Each path below is one point turned by a fixed rotation once a step. After each direction that follows a path, write how fast that rotation turns it, in degrees a step (0 if it stays still).
Each turn is a multiple of 5 degrees from 10 to 175, or 0.
Each row of a path follows its step; steps can be skipped.
path 1
step 0: [-4.63 -0.36  1.17  0.84 -0.98 -0.68 -1.41 -1.50 -0.74  1.74  1.04 -0.91
 -2.10 -3.20 -2.29 -0.68 -0.70  0.61 -1.59 -0.36 -0.50 -2.44  2.39 -0.40
  0.83  2.05  0.81 -3.89 -1.71 -0.97  0.81 -1.45  2.52  0.61 -1.71 -3.27
 -1.56  0.35  1.58  0.44 -0.86 -0.77 -0.79  1.22 -1.63 -0.40]
step 3: [-3.18  0.62  0.25 -1.15 -1.61 -0.03  0.05 -2.18 -1.85  1.93  0.24 -2.18
 -0.70 -0.27 -0.94 -2.85  0.50  1.79  1.66  0.52  0.46 -0.58 -1.10 -0.60
 -1.99  2.39  1.36 -0.28 -2.21  0.40  0.32  1.34 -0.40 -2.29 -1.46 -1.96
 -4.41  0.89 -0.17  2.77  0.40  3.68 -1.92 -1.16 -1.75  0.44]
step 4: [-1.34  0.65 -1.50 -0.02 -3.88  1.69  0.43  0.13 -1.97 -0.71 -2.75  0.02
 -4.10 -0.81 -2.27  1.21  0.24  0.75  2.77 -2.47  2.05 -1.01  0.48 -0.50
  2.89  1.54  1.14 -3.89  0.30 -0.40 -0.04 -0.08 -0.92  1.78 -1.46 -1.19
  0.66 -1.49  0.15 -1.92 -0.52  0.77 -0.94  0.27  1.03  2.61]
step 5: [ 1.12  0.93  0.08 -1.60  0.04  2.37 -0.11  2.48  2.07  0.18 -2.20  1.01
 -0.62  1.03 -2.15 -1.59 -2.46  2.89 -0.74  1.74  0.53 -0.61  1.48  1.20
  2.03  1.34  1.63 -0.88 -2.41  1.33 -0.98  1.46  2.92 -0.85  1.35 -0.56
  3.31  0.10 -1.23  0.24 -1.27  1.05  2.20  2.06 -3.87  1.29]
step 7: [-1.15 -0.70  0.62  0.42 -2.79  1.88 -0.75 -1.05 -1.71 -0.06  2.36  0.12
 -1.01  0.99  0.01 -0.76  3.52  2.60  1.93 -1.23  1.60 -4.07 -0.37  0.69
 -0.86  0.13 -0.42 -2.09 -3.18 -0.87  1.61 -0.12  2.03  1.14 -2.73 -1.89
 -2.00 -2.14 -0.49  0.73  0.41 -1.45  0.40  1.91  1.10  2.88]
step 8: [-1.22 -0.50  0.61 -0.22 -3.13  2.80 -2.02  0.22  0.64 -0.65 -4.17  1.56
 -0.33 -0.67  2.44 -0.54  0.98 -0.05  1.76 -0.63  1.34  1.10  0.87 -2.50
  2.12  1.39  2.84 -0.78 -1.41  3.18 -0.65 -1.15  0.30 -1.49 -0.89 -1.03
  2.43 -0.91 -0.57  1.81  0.84  0.03 -0.13  3.52 -2.62 -0.63]
step 11: [ 0.19 -0.75  0.00 -2.29 -2.99  4.64 -0.99 -1.19 -0.95 -0.74  0.06 -1.86
 -2.37  1.25  0.02  0.80  1.42  1.02  3.34  1.73  0.16  0.87  0.17 -1.74
  1.91  0.63 -0.65  0.28  2.44  2.84  1.42 -0.94 -0.68  2.25 -2.79 -0.09
  0.20  0.92 -1.28  1.57  0.65  1.01  1.90  2.31  0.20  2.68]
step 12: [-2.00  1.27 -0.01  0.63 -1.34  0.58  0.98 -1.09  2.47  1.61 -1.40 -2.18
 -2.73 -0.17 -1.82 -1.29  0.67  1.15 -1.91 -0.85 -1.67 -1.20  1.31  0.26
  1.26  3.54  0.83  1.51 -2.43  1.75 -0.60  2.15 -0.56 -0.49 -0.78 -2.55
  0.14 -0.11  0.18  3.59  1.85  1.59 -0.39  0.31 -4.60  0.62]
step 13: [-1.09  4.21 -2.26 -0.13  0.80 -1.32  0.67 -0.12 -0.75 -3.64 -1.56 -1.15
 -2.20  1.06 -0.97 -1.46  1.42 -1.90  1.23 -3.06  1.62 -1.29  0.42  0.49
  0.71  0.12  2.84 -3.69  0.21 -0.65 -1.54  0.99  0.64  1.82 -0.55  0.67
  1.56 -2.46  1.25 -0.17 -1.27  3.29  0.57 -0.50 -0.61  0.85]
step 16: [-1.85 -0.77  0.67  0.98 -2.41 -0.31  0.64 -0.40 -0.25 -0.65  1.49 -2.91
 -1.69 -0.73 -1.30 -0.89  1.94  0.57 -0.98 -3.39  1.22 -4.09  2.49  0.84
  1.09  0.10  1.29 -1.53 -0.23 -0.84 -0.06 -0.63  1.09  3.36 -2.78 -0.53
  0.26 -2.65  3.53  0.59  1.57 -0.14 -0.31  2.71 -0.83 -1.30]
[ 0.20  0.04 -0.07 -0.50 -0.11  1.15 -0.08 -0.44 -0.41 -0.41  1.01  0.38
 -0.20  0.02 -0.01 -1.11 -0.15 -0.48 -0.07 -0.54  0.06  0.61 -0.22  0.54
 -0.57 -0.30 -0.58  0.89  0.21 -0.34 -0.53  0.09  1.22 -0.40 -0.31  0.73
 -0.17  0.33 -0.72  0.29 -0.52  0.09 -0.15 -0.53  0.51  0.21]
90
[-0.03 -0.12  0.63 -1.03  0.03  0.00  0.17  0.50  0.14  0.32  0.42 -0.18
 -0.23 -0.32 -0.44  0.55  0.22 -0.08 -0.31  0.15 -0.09 -0.50 -0.46  1.27
  0.75 -0.52  0.13 -0.28  0.82  0.39  0.41 -0.33  0.36  0.07 -0.32  0.83
 -0.11  1.21  0.68  0.08 -0.03 -0.77 -0.21  0.12 -1.00  0.45]
70
[-1.55 -0.45  0.38  0.34  0.31 -0.53 -0.04 -0.58 -0.31  0.74  0.39  0.19
 -0.25  1.10  0.26 -0.64  0.17  0.00 -0.21  0.22 -0.56  0.68  0.14 -0.29
  1.10  0.44 -0.25 -0.13  0.31 -0.21  0.07  0.15  0.23 -0.59  0.32 -0.26
  0.24  0.96 -0.16 -0.13  0.60  0.16  0.52 -0.74 -0.28 -0.24]
120
[-0.39  0.20  0.66 -0.17  0.33 -0.04  0.60  0.56 -0.03  0.53  0.18  1.13
  0.71  0.20 -0.85  0.06 -0.10  0.14 -0.45 -0.05 -0.11 -0.17 -0.76 -0.26
 -1.06  0.50  0.54 -0.02 -0.64  0.88 -0.27  0.61  0.23 -1.18  0.30  0.09
 -0.19 -0.44 -0.13  0.94  0.54 -0.17 -0.09  0.20 -0.42  0.09]
155
[-0.75 -0.78 -1.43 -0.76  0.54  0.64 -0.08 -0.40 -0.62 -0.56  0.31  0.75
 -0.12 -0.27  0.46  0.91 -0.13 -0.12  0.66  0.04 -0.18 -0.34 -0.21 -0.23
 -0.58  0.73  0.07 -0.46 -0.02 -0.91  0.46  0.08  0.25  0.13  0.60  0.20
  0.04 -0.08  0.54 -0.18  0.60 -0.33  0.01  0.06 -0.33  0.63]
110
[-0.07  0.65  0.06 -0.85  0.46 -1.05 -0.55  0.94  0.37  0.00  0.34 -0.71
  0.30  0.42  0.64  0.42 -0.13  0.63  0.23  0.10 -0.29 -0.22 -0.26 -0.82
 -0.06 -0.48  0.56  0.30 -0.33 -0.94 -0.29  0.52  0.72  0.15 -0.47  1.18
  0.28 -0.29 -0.33 -0.10  0.17  0.52  0.20 -0.63 -0.09  0.02]
95
